Each row is where one point has got to under a steady rotation. How many ticks took it there?
The counts run from 0 to 498.
[109  97 136 158 112 124 146 149 135  77 152 142  99 147 127 134 184 112
 136  77 104 104 161 104  92 137 113 108 155 137  91 123  99] : 121
[124 155 135 157  96 168 127 101 139 106 189 164 139 127  77 148 134 166
 149 179  86 121 118 111  90 109 145 134 124 113 118 144 144] : 465
[156 139 157  83 110 104 104 150 132 128 138 178 107 144  91 110 132 147
 144 125 168 137 136  70 165 111 139  94  80 163 136 140 110] : 340
[111 126  93 125 114 106 144 122 157 147 199 177 169 124 132  99 158 125
 125 102 190 154 133 147 145 111 117 111 109 103 111 126 126] : 227
[138 143 115 163  96  96 138 115 102 105 126 103 153 110  97 139 183  73
 118 115  88  89 106 144  94 155  94 144 158 117 126 156 135] : 269
[104  95 147 133 122 108 113 126 155 124 117 149 167 130 114 151 171 137
 169 141 138 155 109 115 172 120  95  82  94 191 120  99 148] : 11
[122 100  61 124 100  92 129 113 133  92 136 137 121 137 159 122 120 162
 137 122 173 139 122 141  99 128 187 136 114 162 166 132 117] : 206
[141 154 136  99 104 158 108 101  96 170  93 164 134 154 111 148  89 114
 152 141  87 151 114  78 162 120 137 115 109 156 144 104 137] : 161
[120 160 150  72 132 110 135 152 141 179 115 127 145 126 121 157 119 147
  99  99 140 165  88 130 156 140 103 103 116 145  87 128 168] : 369
[138 116 135  82 123 100 169 104 150 126 159 149 136 135 145 109 151 102
 125 134 103  67 144 157  75 159 138  78 154 117 136 122 151] : 243
[109 157  93 191 128 146 105  90 141 143 171 169 153 134  81 149 159 157
 116 143  68 139 109  97 129 135 127 106 156 128 121 111 139] : 467
[108 131 144 154 121 151 120 138 113 109 150 118 128 125 119 107 121 175
 182 124 114 191 116  63  92 136 142 125  99 163 137 126 111] : 317
[133 155 119 112 130 104 154 136 130 114 124 150 113 120 121 171 157 138
 101 148 138  99 118 174 196 102  91  83 146 189 138 118 140] : 36
[143  98 185 139 125 131 165 105 100 122 113 117 161 131 176 100 121 108
 166 129 171 113 113 110 125 161  98 140 146 103 149 162 173] : 420
[138  86 145 115 125 148 147 148 114 133 114 106 118 124 138 130 118  96
 187 111 171 136 154  81 125 190 168 110 165 120 117 138 110] : 100
[ 98 124 112 174 153 125  92 125 136 103 121 113 142 114 105 125 165 179
 155  72 115 182 120  92 142 123 134 132 118 183 122 129  87] : 319
[117 132  95 127 114  91 158 130 114 145  82 104 123 108 156 190 105 117
 119  99 134 159 112 184 150 168 106 132 149 154 137  92 149] : 387
[104 117  75  98 103  85 105 151 121 115  80 102 143 130 135 106 101 154
 118 148 128 136 117 120 147  98 125  98 145 191  89 109 121] : 189
[113 129 111 145 110 118 153 125 162 173 154 135 115  94  83 171 126 130
 117 103 143 137 136 153 101 136 141 125 172 115  58 139 136] : 257
[127 138 114 136 128  98 146 143 120 110 128  70 122  88 118 125 102 168
 137 122 158 156 119 141  78 154 163 150 159  99 105 177 132] : 83
[146 114 146 130 135 127 129 102  95 116 127 133 152 114 130  74 136  72
 157 114 201  89 176  94 150 119 134 138 170 124 128 118 117] : 426
[108 138  70 163 107 117 135 133 104 124 142  89 164  91 136 121 108 123
 122  96 178 159 126 137 124 141 129 183 168 132  89  97 153] : 405
[130 132 139  87 140 133 103 138 144  76 121 104 129 126 101 122 143 148
 135 144 149 102 139  91 109 105 153  80 121 190 104  95 181] : 15
[135 146 180 154 137 121 124 115 126  87 173 140 133 134 112  91 147 144
 152 103 133 138 139  91  67 158 120 137 121  72 141 157 132] : 113
[119 155 136 100 149 117 125 152 184 112 172 134 138 131 124 137 149 176
 116  85  93 146 107 158 112 100 112 100  62 138 139 113 122] : 349
[132 115 143  81 176  94 123 106 140 113  84 116 160 135 149 112 147 134
 125 107 195 128 116 146 163 128 137  88 123 122 157 159 160] : 216
[109 136  99  91 105 115 145 106 101 151 112  98 183 130 158  80  92 110
 117 116 127 132 108 153  76 127 127 127 154  97  83 106 159] : 398
[136 142 135  80 111 153 140 117 125 146 154 152 169 121 113 151 153  59
 148 153 161 123 126 113 103 165 154 120 146  99 114 158 176] : 248
[105  88 140 145 164 160 139 137 157 115 132 139 119 157 173 153 129 186
 135  93  94 133 129 114 190 120 135 110 140 166 132 133  87] : 326
[162  86 156 163 111 139 119 125 156  81 153 159 113 164 148 130 117 171
 128 129 155  86 111  90 155  96 120 150  96 129 166 157 150] : 1
[151 175 148 139 136 117 148 106 143 117 160 140 111 100  95 149 103 114
 125 148 112  94 149 163  73 109 135 137 174  66 152 135 138] : 261
[134 165 103 185 152 146 105  83 134 155 155 171 134 142  83 144 164 135
 114 114  81 131 112  96 145 130 123  97 153 130 160 111 128] : 468
[109 169 165 158 117 153 135 112 111 137 158 184 116 136  96 142 146 124
 141  87  88 147 149 116 154  87  90 136 129 152 105 104 106] : 141
[153 129 175  99 144 156 145 122 169 166 157 149 126 131 120 123 121 165
 129 111 163 105 124 115 172  78 145 108  94 167 134 131 143] : 19
[160 184 125  49 126  98 107 125 149 141 122 113 136 102 110 124  99 143
  94 105 129 103 114 152 104 126 172 150 106 146 130 136 153] : 372
[135 160 145 108 158 153 110 142 159 107 159 156 148 132 144 174 145 166
  98  91 119 143  92 147 189 124 108 144  87 127 148 143 148] : 351
[129 131 148 140 129 153 130 128  99  61 148 148  98 134 128 137 166 111
 146  89 123 101 168  90  99 169 164 145 166 143 142 131 115] : 119
[ 94 175 134  83 170 154  95 139 139 118 138 173 123 150 117 139 121 177
 100 106 138 152 146 104 167  91 140  98 149 160 113 116 129] : 345
[128  98 181 112 139 157 127 133 162  88 131 163 122 121 131 189 128 105
 198 138 108 115 172 118 124 139 146 128 135 120 127 148 101] : 125
[126 168  84 129 109 105 115 172 120 105 146 124 100 115 111 122 107 153
 125 147  89 140 118 110  85  69 122 118 137 160 139 166  91] : 496
[145 143 151 146 162 135 108 167 131  48 142 116  98 126 129 117 131 160
 148 116 138 116 144  76 130  95 131 133 132 163 173 158 108] : 322
[119 162 111 125 127 144 120 148 138 124 118  80 118 103 115 142  90 172
 120 101  76 129 114 136 121  81 144 157 128 202 101  94 127] : 170
[134 133 107 120 122  94 131 109 117 192 127 122 190 125 154  79 109  85
 121  81 151 152 106 131 124 118  97 135 130  89 122 121 138] : 400
